First come named moves, each a turn or a mirror, each shown by rows before and after it. For each pair of rows after them, which moves, in which order, take the first row to the second? The first pair is done for you.
Vari:
[ 14 -21 -15  16  -1  30 -34 -28  12 -15] |-> [ 20 -43  -3   4   3  30 -10 -42  -8  -9]
[-25 -13  -8  -2  49  -8  -3 -13   2  15] |-> [-27   1 -16   9  47  -2 -11 -10   8  13]
[ 35 -21  37  29   9  16  36  -3   5 -25] |-> [ 34   6  20  43   5  24   3  13  23 -32]
zire:
[ 12 -14 -37 -49 -19  17 -62  10  17  51] |-> [ -2 -71 -13 -28  57  -7  31 -23  38 -10]
[-29   6 -15  21  -9   7 -12   8  22  -3] |-> [-31  -6 -15  20   4   9   4   8  28 -11]
[-34 -17 -35 -14  56 -10  39   8  43  -5] |-> [-25  26 -56 -31   5   7 -34  28  26  31]
[  3  26  21  30  12   2   8 -12 -26 -34] |-> [ 10  32  12  20 -10   7 -21  -6 -28 -17]
Gitid:
[-21  32 -17  53  20   8 -13   4  26 -32] |-> [-14  14  32 -34 -37 -14 -10  46 -33   9]
[ 15 -33  19   2  -3  10  -7  14 -38  18] |-> [  5 -20  -2  43  23  22  -7  -4  -7   0]
[-38  33  -1 -10  11  -4 -29  30  38  -7] |-> [-38  29   8 -28  -4 -12 -22  43  29  -6]
Ket:
[ 15 -22 -20  51  -2  25  19 -59 -63  81] |-> [ 73 -12 -30  91  -4  43 -22 -43   8  -7]
[ 17   6 -51 -40  17  42 -49 -32  26  63] |-> [ 46  46  18  45 -38   5 -19  53  -5 -59]
[ -2  -5   0  14  64 -26  34 -41  19  24] |-> [ 16  10  14  44  50 -30  32 -14  25 -24]
[ -9   2  -3  10   9  14  -5 -13  -2   8] |-> [ 0 12  3 20  6  7 -6 -4 -1 -9]

Each pair is 2 to 3 moves apart.
[  7  -8  23 -41 -46 -25   7  38 -33 -13] |-> [-62  30 -10   4 -13 -24  16  12 -45  20]  Vari then Gitid then Ket
[ 17 -12 -52 -36  -1  37 -74  -4  63  35] |-> [ 73 -23  19   1 -58   6 -31  57  16 -57]  Vari then Ket then zire
[ 42 -28 -12  12   5   1  25 -31  15  14] |-> [ 35 -10 -12  28   7  -3  19 -15  43 -19]  Gitid then Vari then zire
[ 41  32  -2  57 -39   3 -85  30  35 -43] |-> [ 59 -46  35 -30 -73 -16 -27   2 -63  36]  Vari then zire
[ 49 -38   1  10  18  11   2 -17  44 -41] |-> [ 10  35 -10  26 -43  16 -45   9 -38  28]  Ket then Gitid then zire
[-11  17 -29 -13 -16  19 -40  -6  -9  52] |-> [ 13  38  -7  44 -25  11 -28  22  -1 -20]  Gitid then Ket
[ 26  19 -14  23 -21  24 -22  13  25 -14] |-> [-21  24 -26  39   1  15   4 -18  -5  24]  Ket then Gitid then Ket
[ 21 -44   0 -21  26  -5  25 -41   1   4] |-> [ 27   5   9 -36 -33  -9 -37  30  -9  -5]  Vari then Gitid then Ket
[-22  36 -38  38  -7  26 -53 -27  -4  37] |-> [ 31 -56  24 -36 -20  -1  19 -27 -47  33]  Gitid then Ket then Vari
[-11 -12  -2  -8  25 -11  25  -7 -10  -9] |-> [-20  19 -26  -1  23   6  -4  -5   8  -1]  Vari then Ket then Ket
[ 42 -42 -20   3  28  12   6 -51  17  12] |-> [ 46  18 -17  55 -34   8 -30  -3 -15 -15]  Ket then zire then Gitid
[  9 -44  -3 -24   8  -2 -31 -18 -17  41] |-> [  4 -19  -9 -25 -10  -3 -58  16  -2  29]  zire then Vari then Gitid
[ 18 -61  19  -9  42  25  49 -30  48 -36] |-> [ 29  22  30  -2 -77  23 -24  54 -25  -7]  zire then Ket
[ 60 -23  16 -25 -17 -14  41 -21 -29 -10] |-> [ 51  10 -39  22  14  18 -16 -34  37 -24]  Ket then Gitid then Vari
[-17 -18  12 -49  -7 -19  32   8 -18  19] |-> [  8  21  15  -2 -23 -19  -3  50   7 -40]  Ket then Ket then Vari
[-47   8  22 -61  -8 -39  22  61  -5  11] |-> [-48  -9  -6 -52  42 -24  21  33  63 -11]  Vari then Ket then zire
[ 43 -13  15   7  17 -26  12   5  42 -70] |-> [-16  49  -4 -29 -44 -19 -38  32 -25  42]  Ket then zire then Vari
[-27   6  -9 -31   7  -7  -8  11  13  29] |-> [-17 -13  19  -6  11 -20  38   8  -3 -17]  Gitid then Ket then Vari
[ 14 -72   3 -54  19   1  41 -51 -14  42] |-> [ 72 -34   1  19   3  17  -8  -7  56 -69]  Ket then Vari
[ 29  24 -42  13 -20  27 -71  -2  11  19] |-> [-10 -34  -8  12  56  -6  47 -49  -7  -6]  Ket then Ket then zire
[-22  36 -43  35  14  22  -5 -36 -15  31] |-> [ 29  12 -35 -31 -17  32 -48 -11   3  41]  Ket then Gitid then Ket
[-24 -14 -13  24  58 -14  48 -45  35 -24] |-> [-52  18   2  39  29 -34  59 -11  -9 -27]  Vari then Ket
[ 44  12   4  16 -59  11 -33  12 -47  24] |-> [ 60  13  -5  14 -54  27 -51   8 -20  13]  Ket then Ket
[ -6 -16 -30  52   6  19  22 -84 -38  40] |-> [ 48 -52  41  -6 -35 -18  55 -16 -61  -3]  Ket then Gitid then zire
[ 38   5  -5  34   3   7  -7  -5  34 -53] |-> [ 17 -35  21 -11  10 -11  52 -29 -27   0]  Vari then Ket
[-17   8  11  46  -5 -15  47  15 -45   4] |-> [ 27 -12  31   9 -34 -16  22  55 -29 -12]  Ket then Ket then Gitid
[-15   3   0  63  -8   6  25 -27 -48 -18] |-> [-10  32 -33  12 -30  27 -63  -4 -22  35]  Ket then Gitid then Vari
[  4  -2  45  -8 -13 -21  48  24   1 -43] |-> [-22 -19 -10 -26  36   8  30 -43  32  16]  Ket then Gitid
[-20  33   2  57 -13  14 -45  36 -11   0] |-> [-35  31   4  44 -15   7 -31  43 -36  21]  Ket then Ket then Ket
[ -6   6  42 -20  -8 -19  33  52   4 -37] |-> [-28  11 -30 -39  18  25 -20  -3  38  40]  Ket then Gitid then zire
[ 24  16  24 -23 -15  -8 -31  20 -49  -4] |-> [ 22 -24  31 -18  41 -16  21 -17 -12 -44]  Ket then zire then Ket
[-42  21  29  -4  38 -36  28  35  43 -61] |-> [-69  65 -26   2  23   5 -41  20  40   8]  zire then Ket then Gitid
[ 12 -65  16 -68  27 -18  20 -45   1  39] |-> [ 11 -25  17 -92 -22 -13 -38  15  -1  49]  Gitid then Vari then Gitid
[-20  14 -17 -43  -1   2 -21  31  17  -1] |-> [  7 -14 -14 -51   9   0  -5  18  29  -8]  Ket then Vari then Ket
[-27  18 -59  28  41  33 -21 -75  23  17] |-> [ -2 -13  39  17 -14 -26  67 -10 -74 -39]  Ket then Vari then Gitid
[ 33 -43 -23  25   5  49  -3 -48  16   0] |-> [ 45 -32  -8  55 -14  42   5 -17  14 -36]  Ket then Ket then Ket
[ 15 -30  31  -5 -15   2  16   8 -20  -4] |-> [ 16 -13  32   7 -12  -2  10  24  -5 -23]  Vari then zire then Gitid
[ 93 -22 -26 -27  20  50 -49 -57  39  61] |-> [ 86  -1  59  75 -19  -6  46   3 -39 -56]  Ket then Gitid then Vari
[-13  -9  -7  19  33   5  24 -29   0 -10] |-> [-21  31  -3   0 -15   0 -19  20  -9   9]  Gitid then Vari then Ket
[ 12  -6   6 -32 -10   1 -14  18 -26  20] |-> [ 18 -15   1  22  22   6  20 -10  -5 -27]  Gitid then Vari then Ket
[ 45 -26  40 -60 -31  20  -1  -5   1  10] |-> [ 50   8  28 -35 -37  29 -39  19  25 -21]  Ket then Vari
[-32  59 -27  63  -4  15 -18 -22 -29  28] |-> [-21  33   8  -1 -43  -3  -3   2 -84  55]  Gitid then Vari
[  6  13  10  38 -12   1   3  10   4 -42] |-> [-16  18  12  24 -18  -9  28   9 -28 -17]  Ket then Ket then Ket
[ 32 -13  24 -27  42 -18  14  -4  26 -24] |-> [ 37 -23  17 -36  31  -7  10 -28   1  10]  zire then Gitid then Vari
[-11 -10  39   6  27 -45  41  20   9 -60] |-> [-67  10  -3 -12  54 -31  27 -22   7  14]  Vari then Ket then Gitid
[ -9  13   0  23  -7  24 -47   3  13  -6] |-> [ -6 -32  13  17  20  13   8 -39 -10  -7]  Vari then Gitid
[ 49  73 -21  39 -56  19 -40  64  19 -33] |-> [ 29 -12 -34  22  70  10  52 -35  79 -45]  Ket then Ket then zire
[ 25 -45 -31 -27   4   8  46 -27 -26  34] |-> [ 11 -30 -18  16   3   0  67 -24 -41  15]  Gitid then Ket then Ket
[  7 -15   5 -38 -27   1   1 -12 -39  50] |-> [  0  17   1  67  -1   1  23 -11 -13 -30]  Gitid then Ket
